Rotation paths and how fast each direction turns (degrees per step)
Each turn is a multiple of 5 degrees from 10 to 175, or 0.
Each row of a path follows its step; steps can be skipped.
Rotation 1:
step 0: -.09 -.15  .10  .06  .00 -.04  .23  .07  .03  .11 -.17  .31  .21  .17  .02 -.04  .16  .18 -.06  .10 -.03 -.07  .17 -.10  .02  .03 -.20  .01 -.05 -.21 -.06  .15  .09  .04 -.01  .11  .18 -.25 -.12  .11  .22  .12  .05
step 2:  .03  .23 -.18  .27  .11 -.10  .15  .10  .17 -.02 -.06 -.04  .00  .01 -.08 -.09  .14  .15 -.03  .09 -.04 -.02  .02  .27  .10 -.02 -.20  .13  .12  .00  .09  .05  .05 -.03  .04 -.32  .14 -.18 -.14  .06  .16  .12 -.22
step 8: -.13  .02 -.11  .01 -.02 -.19  .18  .21  .18 -.13 -.15  .13  .07  .10  .19  .00 -.01  .04 -.01  .00  .09  .08  .12 -.01 -.19  .12 -.29  .24 -.02  .06  .03 -.06 -.10 -.15  .08 -.10  .10  .09 -.04  .33  .10  .09 -.22
step 13:  .21 -.09 -.13 -.11  .01 -.14  .37 -.09 -.19  .10 -.17  .05 -.02  .00  .17 -.17  .14  .26 -.09  .10 -.08 -.06  .18 -.23  .07  .06 -.08 -.02  .01  .09 -.02  .10  .19  .15 -.07  .00  .10  .03 -.09  .06  .10  .19 -.02
step 17:  .04  .09  .16 -.04 -.08  .04  .31  .01 -.07  .13  .07  .10  .05  .18  .09  .02  .06  .10 -.26  .04 -.08 -.10  .06 -.26  .05 -.04 -.20  .22  .04 -.11  .13 -.02  .17  .08 -.27  .13  .21  .03  .01  .05  .01 -.20  .13
step 18:  .05  .08 -.16 -.06  .01  .14  .24  .03  .25  .04  .01  .00  .10  .12  .13 -.12 -.19 -.03  .10  .06  .14  .03  .09  .10  .07 -.04  .06  .14 -.12 -.13  .08  .07  .13  .01 -.05 -.27  .24 -.16 -.10  .00  .18  .13 -.34
step 20: -.02 -.05  .10  .01  .07 -.01  .01  .08  .25  .17 -.01 -.01  .12  .24 -.04  .04  .21 -.03 -.08 -.08 -.16  .12  .13  .05  .01 -.10 -.19  .23 -.22  .13  .09 -.11  .07  .18  .12  .05  .00 -.04  .07  .14 -.12  .09 -.39
step 23: -.12 -.11  .27 -.01  .00  .12  .32  .02 -.10  .21  .00  .02  .00 -.08  .02  .00  .26  .09  .11  .22 -.08  .05 -.11 -.07 -.07 -.19  .00  .13  .09  .06  .17 -.05  .21  .15 -.02 -.09  .21 -.12  .02 -.05  .22  .10  .04
step 24: -.03  .00  .05 -.11  .06 -.14  .02 -.06  .36 -.09 -.08 -.09 -.22  .05  .05 -.08 -.04 -.02 -.09  .07  .13  .01  .14 -.13  .02 -.05 -.07  .21 -.20  .18 -.02 -.23  .07 -.04 -.03 -.12  .21  .18 -.01  .13  .17  .21 -.27
step 27:  .11  .15  .01  .16 -.04 -.14  .21 -.04  .03  .09 -.06 -.18  .02 -.10 -.19 -.10  .24  .02 -.10  .26  .07 -.14  .06 -.18 -.10 -.06 -.20  .13  .02 -.20  .25 -.09  .07 -.07  .09  .09  .05 -.12 -.08  .05  .31  .05  .09
Speeds:
-.08 -.01  .09 -.01  .00 -.07 -.01 -.04  .04 -.06  .01  .05 -.01  .01 -.03  .06  .04  .00 -.06 -.03 -.02  .02  .04  .04  .04  .04 -.01  .04 -.02  .11 -.04 -.06 -.01 -.01  .04 -.01 -.04  .02 -.03  .01 -.01 -.02 -.01 | 85
-.06 -.01 -.06 -.04 -.08  .05  .03 -.06  .05  .06  .04  .03 -.09  .03  .01  .03 -.03 -.01 -.02  .00 -.04  .02 -.07  .03  .01  .00 -.03  .04  .05 -.02  .01  .03 -.02  .01  .06  .01 -.05  .02  .07  .03  .02  .03 -.01 | 25
 .00  .06  .03 -.13 -.03 -.04  .02  .03 -.05 -.02  .03 -.06  .04  .00  .04  .02  .02 -.01 -.05 -.09 -.03  .02  .00  .02 -.03  .02 -.02 -.03 -.01 -.06  .02  .06  .01  .01 -.01 -.04 -.03  .02 -.04  .08  .05 -.01  .02 | 80
-.01  .07  .01  .04 -.06  .05  .01 -.03  .01 -.01  .01  .03  .07  .04 -.01  .04 -.01  .02 -.04 -.03 -.04  .05 -.03  .04 -.08  .01  .07 -.02  .01  .01  .05 -.01  .01  .00 -.02  .00  .09  .01  .00  .00 -.09 -.03 -.09 | 25
-.04  .01  .04  .07  .00  .01  .11 -.01 -.11  .03  .01  .00 -.03 -.05  .01  .00  .06 -.01 -.06  .05  .00 -.03  .05  .04  .02  .01  .02 -.04  .05 -.04  .01 -.04 -.07 -.01 -.02 -.02  .01 -.01  .06  .06 -.01 -.01  .04 | 175
-.05 -.09  .03  .05  .02 -.02 -.05  .06 -.04  .05  .08  .05  .00 -.04  .02 -.01  .02 -.02 -.01 -.04  .00  .01 -.09 -.03  .01  .03 -.02  .05 -.04 -.04  .01  .02  .03  .01 -.06  .03 -.01 -.03 -.02  .06 -.03 -.04 -.05 | 130
-.02 -.07  .04  .08  .00  .03  .02  .00  .01 -.03 -.02 -.04 -.03  .01  .06 -.08 -.02  .01  .00 -.03 -.06  .05  .04  .04  .01  .07 -.01 -.04  .01  .02  .07  .04 -.03  .01 -.02  .02 -.01  .05 -.04 -.07  .09 -.01 -.04 | 135
 .04  .07 -.05  .05  .00 -.08  .04  .05 -.03  .03  .03 -.02 -.01  .00 -.02 -.02  .04 -.02  .04  .02 -.01  .01  .00  .03 -.05  .04 -.05  .02 -.05  .05  .05  .06 -.04 -.01  .08  .05 -.07  .02 -.01 -.01 -.07  .01 -.02 | 60
Rotation 2:
step 0:  .26 -.07  .12 -.25 -.02  .01 -.01  .15 -.12  .23 -.07  .12  .25  .12  .07  .28 -.13  .02 -.12 -.08  .02 -.20  .01 -.08  .03  .10  .04 -.04  .00 -.05  .27 -.12  .05  .18 -.18  .18 -.06  .07 -.04  .01  .06  .28 -.08
step 6:  .10 -.03  .06  .07 -.25  .09  .14 -.14 -.09  .17  .00 -.12 -.12  .06 -.11 -.20  .02 -.14  .02  .16  .01  .09  .05 -.12 -.10  .13  .11 -.05  .00 -.09  .18 -.15  .30  .04  .14  .22  .24 -.03 -.13 -.01  .27  .25 -.02
step 7:  .05  .04  .11  .11 -.21  .25  .11  .05  .07 -.09 -.25  .06 -.10 -.14  .04 -.33 -.15 -.02 -.04 -.17  .06 -.05 -.22 -.03  .10  .12 -.13  .11  .08 -.19 -.03 -.02  .00  .26 -.12 -.02  .27  .11 -.14  .08  .09  .06  .14
step 8: -.10  .14  .08 -.01 -.13 -.09  .01 -.03 -.02  .13 -.05 -.07 -.19  .06 -.25 -.20  .05  .10 -.14  .00 -.07  .08 -.04  .05 -.01  .02 -.11  .04 -.11  .34 -.04 -.28  .33  .32 -.14 -.09  .12  .10 -.07  .13  .08 -.03  .05
step 12:  .01 -.11  .15 -.09 -.07 -.17  .14 -.02 -.23  .16  .02  .19 -.05  .12 -.19 -.13 -.16 -.01 -.06 -.14 -.13 -.24  .09 -.11  .11  .14  .05  .07  .23  .05  .14 -.09  .11  .26 -.03 -.24 -.01  .22  .00  .22  .05 -.01 -.12
step 20:  .17  .02 -.04  .13 -.22  .29 -.04  .15  .16  .07 -.04 -.29 -.06  .05 -.02 -.10  .11 -.09 -.03 -.13 -.02  .17  .09  .03 -.05  .11 -.20  .11  .00  .08 -.02 -.06 -.02  .17 -.06 -.20  .18  .12 -.16  .05  .11  .26  .29
step 21:  .06  .02  .10 -.24 -.26  .12  .07 -.14 -.11  .21 -.18 -.02 -.03 -.18 -.10 -.10 -.04 -.02 -.22 -.05  .01  .12 -.01 -.23 -.04  .17 -.10  .11  .04  .17  .20 -.29  .17  .13 -.08  .04  .09  .05  .07 -.07 -.18  .18  .01
step 23:  .13  .09  .12  .08 -.25  .12 -.09 -.01 -.14  .02 -.21 -.17 -.10  .04 -.07  .02 -.18  .01  .03  .13  .22 -.08 -.03  .05 -.01  .12  .05 -.08 -.25  .17  .26 -.01  .21  .28 -.10  .14  .16  .01 -.09 -.07  .28  .02  .05
step 26:  .03 -.10  .12 -.07 -.12 -.04  .05 -.02 -.04  .07 -.06 -.02  .13  .10 -.14  .03 -.01 -.13 -.22 -.12  .13 -.06 -.06  .20  .33  .09 -.18  .07  .03  .00 -.08 -.09  .10  .20 -.36  .04  .22  .22  .07 -.09  .10 -.26  .01
step 27:  .02  .15  .14  .00 -.14 -.26 -.03 -.06 -.19  .10  .14 -.08  .01  .03 -.15  .00 -.08 -.02  .16  .05 -.13 -.10  .30  .10  .10  .08 -.13 -.21 -.01 -.09  .19 -.12  .20  .24 -.19  .21 -.08  .21 -.14  .07  .08  .07 -.06
Speeds:
-.02 -.06 -.02  .04  .03  .03 -.02  .03  .05  .01 -.04  .05  .03  .06 -.01  .02  .00  .04 -.08  .00 -.05  .01 -.01 -.03 -.05  .07  .01  .04  .01  .03 -.06 -.08  .00  .05 -.06 -.04 -.05 -.03  .03  .03 -.06  .03 -.05 | 85
-.06 -.04 -.01 -.05 -.07  .02  .00 -.04  .00 -.01  .05 -.03  .05  .01  .02  .02  .03  .02 -.02 -.01 -.02  .07  .12 -.02  .04  .07 -.01 -.03 -.03  .00  .05  .02 -.06 -.04 -.07  .06  .02  .02  .05  .00 -.06  .00  .02 | 65
-.10  .05 -.05  .02  .00  .00  .02 -.06  .02  .03 -.04  .02  .00  .05  .00 -.02  .00  .03  .04 -.04  .03 -.06  .02  .04 -.05  .02 -.05 -.06  .07 -.03 -.03 -.04  .01  .05  .02  .06  .04  .01  .07  .01  .04 -.05  .00 | 20
 .03  .01 -.08  .00 -.06 -.01 -.06  .01 -.03  .05  .03 -.09  .04  .11  .04  .01 -.03 -.03 -.05  .02  .06  .02 -.02  .02  .00 -.01 -.01  .00 -.02  .09 -.03  .03  .04  .01  .02 -.04  .00  .03 -.01  .02 -.01 -.08  .03 | 120
-.02 -.03  .01 -.09 -.02 -.03  .00 -.01  .05 -.03  .00  .00 -.02 -.06  .01 -.06  .01 -.01 -.02 -.08  .02 -.02 -.01  .02  .05  .00 -.01  .05  .05  .01 -.01 -.02  .09 -.03  .02 -.08  .06  .05  .05  .06 -.08  .00  .01 | 80
 .00 -.06  .00 -.06  .03 -.06  .03  .01  .05  .08  .05 -.03 -.03  .02 -.05 -.05  .11  .03 -.02  .01 -.06  .05  .00  .01  .01 -.02  .01 -.01 -.05 -.04 -.06 -.02 -.03  .03  .04 -.01  .01  .02 -.02  .00  .07 -.06 -.01 | 155
Rotation 3:
step 1:  .02  .10  .04  .08  .03  .15 -.03 -.06 -.08  .03 -.10  .01 -.01 -.18 -.19 -.23 -.06  .21  .15  .14  .00 -.22  .14 -.13  .11  .08  .00 -.14  .17  .04 -.31  .15  .03 -.17  .16  .11 -.03 -.07 -.04  .07  .12  .12 -.07
step 7: -.11  .21 -.05 -.10 -.11  .24  .08 -.09  .06 -.11  .01 -.13  .05 -.12 -.07  .22 -.10 -.10 -.11  .05 -.01 -.16 -.12 -.04 -.05 -.04 -.01  .09  .38 -.16 -.03 -.11  .04 -.08  .18 -.03 -.11  .13 -.05  .03  .16 -.07 -.20
step 9:  .18  .05  .07  .03  .13 -.07 -.09 -.14 -.05  .23  .07 -.17 -.44  .10 -.14 -.13 -.01 -.22  .05  .00  .01 -.06 -.06  .14 -.05 -.05 -.03 -.07  .04  .06 -.20  .03  .10 -.07  .16  .13  .08 -.11 -.11  .05 -.10 -.02 -.07
step 14: -.14  .06  .00 -.02 -.06  .03  .18 -.05  .03  .04  .04  .01  .19 -.06  .18 -.13 -.21 -.05 -.12 -.09 -.10 -.15 -.05 -.01 -.13  .11 -.10  .08  .31 -.04  .09 -.19  .00 -.04  .20  .03 -.10 -.21  .03  .20 -.07 -.16 -.23
step 15:  .04  .26  .23  .19 -.09  .01 -.03  .02 -.02  .00 -.01 -.03 -.04  .03  .05  .08 -.09 -.06 -.15  .04 -.02 -.18 -.31 -.06 -.32  .24 -.09  .06  .06  .11 -.17 -.02 -.05  .04 -.07  .12  .09  .14  .07 -.11 -.11  .00 -.14
step 18: -.07  .16 -.21 -.17 -.21  .11 -.12 -.15  .02  .07  .07  .23  .12  .00 -.04  .07  .00 -.39 -.01  .05  .00  .03  .05  .02  .00  .08 -.13  .18  .08  .15 -.15 -.08  .06  .05  .07  .04  .00  .09 -.17 -.14 -.04  .12  .16
step 22: -.03  .39  .06 -.01 -.23 -.04  .12  .17 -.09  .01 -.07  .11 -.12  .14  .19  .15 -.14  .01 -.10  .03 -.11  .00 -.01 -.01 -.25  .08  .01 -.11 -.08 -.05 -.09 -.05 -.13 -.10 -.10  .09  .06 -.23 -.06 -.06 -.17 -.05 -.12
step 23: -.05  .29  .06  .25 -.19 -.05  .03  .15  .00  .04  .03 -.12  .01  .19 -.21  .05 -.04  .08  .07  .11 -.04 -.03  .16  .12  .00  .05 -.10 -.09  .17  .05  .10  .02 -.03  .23 -.15 -.03  .13  .17 -.13  .20  .04 -.04 -.19
step 26:  .18 -.06 -.04 -.11 -.23  .08  .06  .09 -.03 -.08  .09  .00  .09 -.10 -.05  .05 -.05 -.04 -.11  .10  .01  .00 -.04 -.12  .04  .46 -.07 -.12  .18 -.04 -.12 -.14  .20  .03  .15  .12  .06  .08 -.10 -.03  .19 -.11 -.09
step 30: -.12  .21 -.14  .10 -.17  .25  .09 -.08  .00 -.01  .20  .04  .15  .07  .02  .11 -.09  .05  .13  .00 -.05 -.14  .14  .27 -.15 -.11  .06 -.13  .16  .07 -.02 -.06 -.01  .13 -.11 -.06  .13 -.03 -.23 -.05  .13  .08 -.14
Speeds:
 .01 -.06 -.03  .06 -.01  .03 -.04 -.01  .05  .02  .02 -.04 -.04  .04  .03  .01  .09  .01  .05 -.06 -.04  .03  .01 -.01 -.02 -.04 -.03  .09 -.04 -.05  .04  .02  .03 -.03  .07 -.01  .04 -.01 -.02  .09  .00 -.01 -.03 | 100
 .06  .02 -.07  .02  .04  .02  .07  .02 -.02 -.03 -.05  .07  .01 -.01  .02 -.01  .00 -.03 -.01 -.01  .09  .00 -.02  .04  .02  .04  .03  .00 -.04  .03  .07  .02 -.03 -.02  .10 -.03  .10  .00  .01  .01  .01 -.01  .05 | 45
 .00 -.03 -.07 -.01  .02  .03 -.06 -.07  .05 -.01  .00 -.02 -.08  .00  .05  .07  .00 -.03 -.03  .00  .00 -.01  .02  .10 -.02  .02  .03 -.02  .03 -.04 -.03 -.01  .01  .03  .04  .00 -.05  .07  .03 -.06  .05 -.02  .07 | 35
 .00  .03 -.05 -.09  .01  .05  .03  .01 -.05  .01  .03  .07 -.03 -.05  .06  .00  .08  .04  .02 -.02 -.07 -.06  .01 -.01 -.02  .03 -.02 -.07  .02 -.01  .06  .00  .08  .00 -.02  .05 -.01 -.02 -.04  .02 -.04  .02  .04 | 175
 .03  .03  .07  .03 -.06  .00  .00 -.09 -.03 -.09  .01  .04 -.02  .00  .04  .04  .00  .06  .04  .03  .05  .03 -.01  .01  .01  .04  .04  .01  .04 -.01  .01  .07  .05  .04 -.03 -.04  .03  .06 -.01  .01 -.04  .04 -.07 | 95
-.01  .03  .02  .00 -.03  .01 -.06  .08  .10  .01  .04  .01  .02  .00 -.03 -.01  .01  .01  .00  .02  .03  .03 -.02 -.08 -.01  .00 -.07 -.03  .00  .02  .06  .02  .03  .08  .05 -.01  .00  .10 -.02 -.05 -.02  .00  .07 | 140
 .00 -.02  .00 -.03  .03  .03  .00 -.01 -.06 -.09 -.01  .03 -.03  .05 -.09 -.01  .03 -.10 -.01  .00 -.01  .01  .06 -.03 -.06 -.02 -.05 -.01 -.02 -.07  .02  .03 -.03  .01  .01  .00 -.01  .00  .02 -.06 -.09 -.05 -.04 | 160
 .02  .03 -.05  .02  .09  .01 -.04  .03 -.05  .02 -.04 -.02  .05 -.03 -.03  .12  .02 -.04  .03  .00  .05  .03 -.01 -.03 -.01  .04 -.04  .02  .02  .07 -.02  .06  .06 -.02 -.01  .05 -.05  .04  .00  .03  .03  .00 -.05 | 130
Rotation 4:
step 9: -.12 -.18  .13 -.05 -.08 -.13 -.04  .23 -.04  .09  .13  .04 -.12 -.10 -.20  .13  .06  .11 -.19  .22 -.30  .14 -.09  .07 -.02  .04  .08  .10  .20 -.03 -.08  .08  .01 -.30  .02 -.13 -.18 -.08  .10  .20 -.14  .08  .18
step 11:  .09  .04 -.11  .05  .21  .02  .16  .11  .08  .01  .14 -.06 -.01 -.15 -.10 -.09  .05  .15 -.30 -.11  .04  .03  .02 -.15  .01  .03  .16 -.23  .18  .17 -.22  .08 -.14  .03 -.02  .06  .08 -.03  .33  .25 -.03  .17  .13
step 14:  .06 -.05 -.01  .18  .11 -.14 -.16  .17  .10 -.08  .03 -.04 -.10  .01 -.16 -.11  .21  .04 -.06  .13 -.19  .05 -.17  .03 -.05  .00  .15  .04  .03 -.10 -.27 -.17 -.05  .16  .38 -.09  .05 -.16  .23  .22 -.01  .09 -.04
step 15:  .31 -.11 -.08  .17  .09 -.12 -.03  .13  .14  .02  .05  .07 -.18 -.19 -.07 -.10 -.05  .07 -.21 -.03 -.23  .21  .01  .12 -.08  .01  .23  .14  .24 -.10 -.14  .05 -.17 -.09  .08 -.25 -.07  .03  .12  .02 -.01  .03 -.20
step 16:  .21  .05 -.02  .05 -.03 -.17  .14  .11  .13  .11  .11 -.07 -.05 -.18 -.16 -.04 -.08  .13 -.26  .12 -.15  .21 -.05 -.12  .08 -.03  .25  .08 -.06 -.06 -.07 -.07  .20 -.13 -.27 -.20 -.11 -.13  .10  .13 -.24  .12  .02
step 21:  .05 -.08 -.12 -.01 -.22 -.11 -.21  .05  .16 -.06  .07  .14 -.10  .06 -.17  .19  .15 -.07 -.15 -.06 -.34  .17 -.07  .06  .04 -.02  .30  .05  .09 -.01 -.05 -.06 -.07 -.07  .20 -.04 -.08 -.09  .04  .25 -.12  .15  .21
step 23: -.02  .01  .18  .09  .07 -.14  .25  .28  .03  .07  .11 -.02 -.01 -.11 -.27  .01  .08  .04 -.42  .06 -.07  .04  .00 -.09 -.06 -.29  .05 -.11  .12 -.06 -.06 -.03 -.04 -.03 -.08 -.12  .17 -.10  .26  .18 -.02  .06  .02
step 27:  .05 -.20 -.09 -.11  .15 -.08 -.10  .23  .17  .00  .19  .00 -.27 -.04 -.18 -.04 -.04  .09 -.11  .23 -.11  .16 -.25  .12  .03  .01  .01  .02  .16 -.17 -.04 -.01 -.10 -.17  .16 -.17  .06  .20  .11  .08 -.18  .10 -.01
step 30:  .01  .02 -.10  .03  .13 -.14  .13  .22  .00  .07  .11  .06  .13 -.15 -.03  .17  .03  .16 -.13 -.01 -.13  .15 -.03 -.08  .03  .04  .25 -.18  .08  .04 -.21  .07 -.02 -.26 -.05  .15  .12  .02  .36  .15 -.17  .17  .11
step 31: -.06 -.07 -.06  .05  .00 -.08  .30  .28  .10  .11 -.06  .07 -.05 -.03  .04 -.23 -.09 -.03  .06  .19 -.19  .03 -.13 -.04  .01 -.10  .05 -.12  .32  .17 -.08  .00  .02 -.20  .09  .16 -.14 -.09  .19  .13 -.15  .21  .03
Speeds:
-.06 -.05 -.08 -.02  .07  .07  .06  .02  .08  .00  .00 -.02  .01 -.02  .05  .00 -.04 -.01  .03 -.02  .04  .03 -.02 -.06  .06  .00 -.06 -.04  .03  .00  .00  .00  .02  .06  .03  .09  .01 -.06 -.02  .01  .02  .00  .00 | 55
 .01 -.02  .04  .11 -.10 -.02  .03  .03  .04 -.05 -.02  .05  .03  .03  .07  .04 -.01 -.04  .06 -.03  .00  .01  .03 -.04 -.05 -.02 -.02 -.02 -.02 -.04 -.01 -.06  .00 -.01  .05  .00 -.02 -.04  .02  .03 -.07 -.04 -.02 | 155
-.02  .09 -.01  .02  .00  .02 -.02 -.05  .04  .00 -.02  .03 -.07  .01  .01 -.06  .02  .00 -.03 -.03 -.01 -.01  .01  .01  .03  .03  .03 -.01 -.03  .11  .02  .00  .03  .03  .14 -.01 -.02  .00  .00  .04  .03 -.06  .05 | 100
-.04  .03 -.03 -.02 -.05 -.02  .02  .02 -.01  .04  .07 -.05  .03  .02  .06  .03  .00 -.05 -.03  .03  .03 -.02 -.08  .00 -.03  .12 -.05 -.03  .03  .02 -.02  .05 -.01  .01  .01 -.07 -.02  .03  .07  .04  .01 -.03 -.06 | 20
-.02  .05 -.06  .02  .06 -.03 -.02  .01  .00 -.03  .02  .00  .05 -.04  .00 -.08 -.01  .05  .09 -.05 -.04 -.02 -.03 -.02 -.01  .02  .01  .01 -.04  .00 -.04 -.03 -.03 -.04 -.01 -.03 -.11 -.06  .05 -.06  .00  .01 -.03 | 20
 .05  .00 -.08 -.01 -.05 -.01  .00 -.07 -.07 -.01  .05 -.08  .03 -.08  .00  .05 -.01  .03  .03 -.01 -.04  .04  .04  .01 -.02 -.04  .02 -.07 -.01 -.01  .07  .01  .06  .05  .02  .02 -.07  .02 -.02  .06 -.02 -.01  .01 | 85
 .06 -.04  .07  .00  .07 -.01  .01  .02  .03  .06  .04  .02  .02  .01  .01  .04 -.05  .08  .07  .03  .01  .08 -.03  .01  .02  .08 -.03  .04 -.05  .03  .01 -.01  .05 -.01  .02 -.01 -.01  .07 -.03 -.01 -.04 -.05  .04 | 35
 .05  .02  .08 -.01  .00 -.04  .05 -.04  .04  .06  .01 -.06 -.04  .06 -.02 -.06  .00 -.04  .04  .01 -.03 -.05 -.01 -.02 -.01  .00 -.01 -.09 -.02  .02 -.07  .01  .05  .08 -.05  .01 -.03 -.03 -.04 -.02 -.04  .04 -.01 | 120
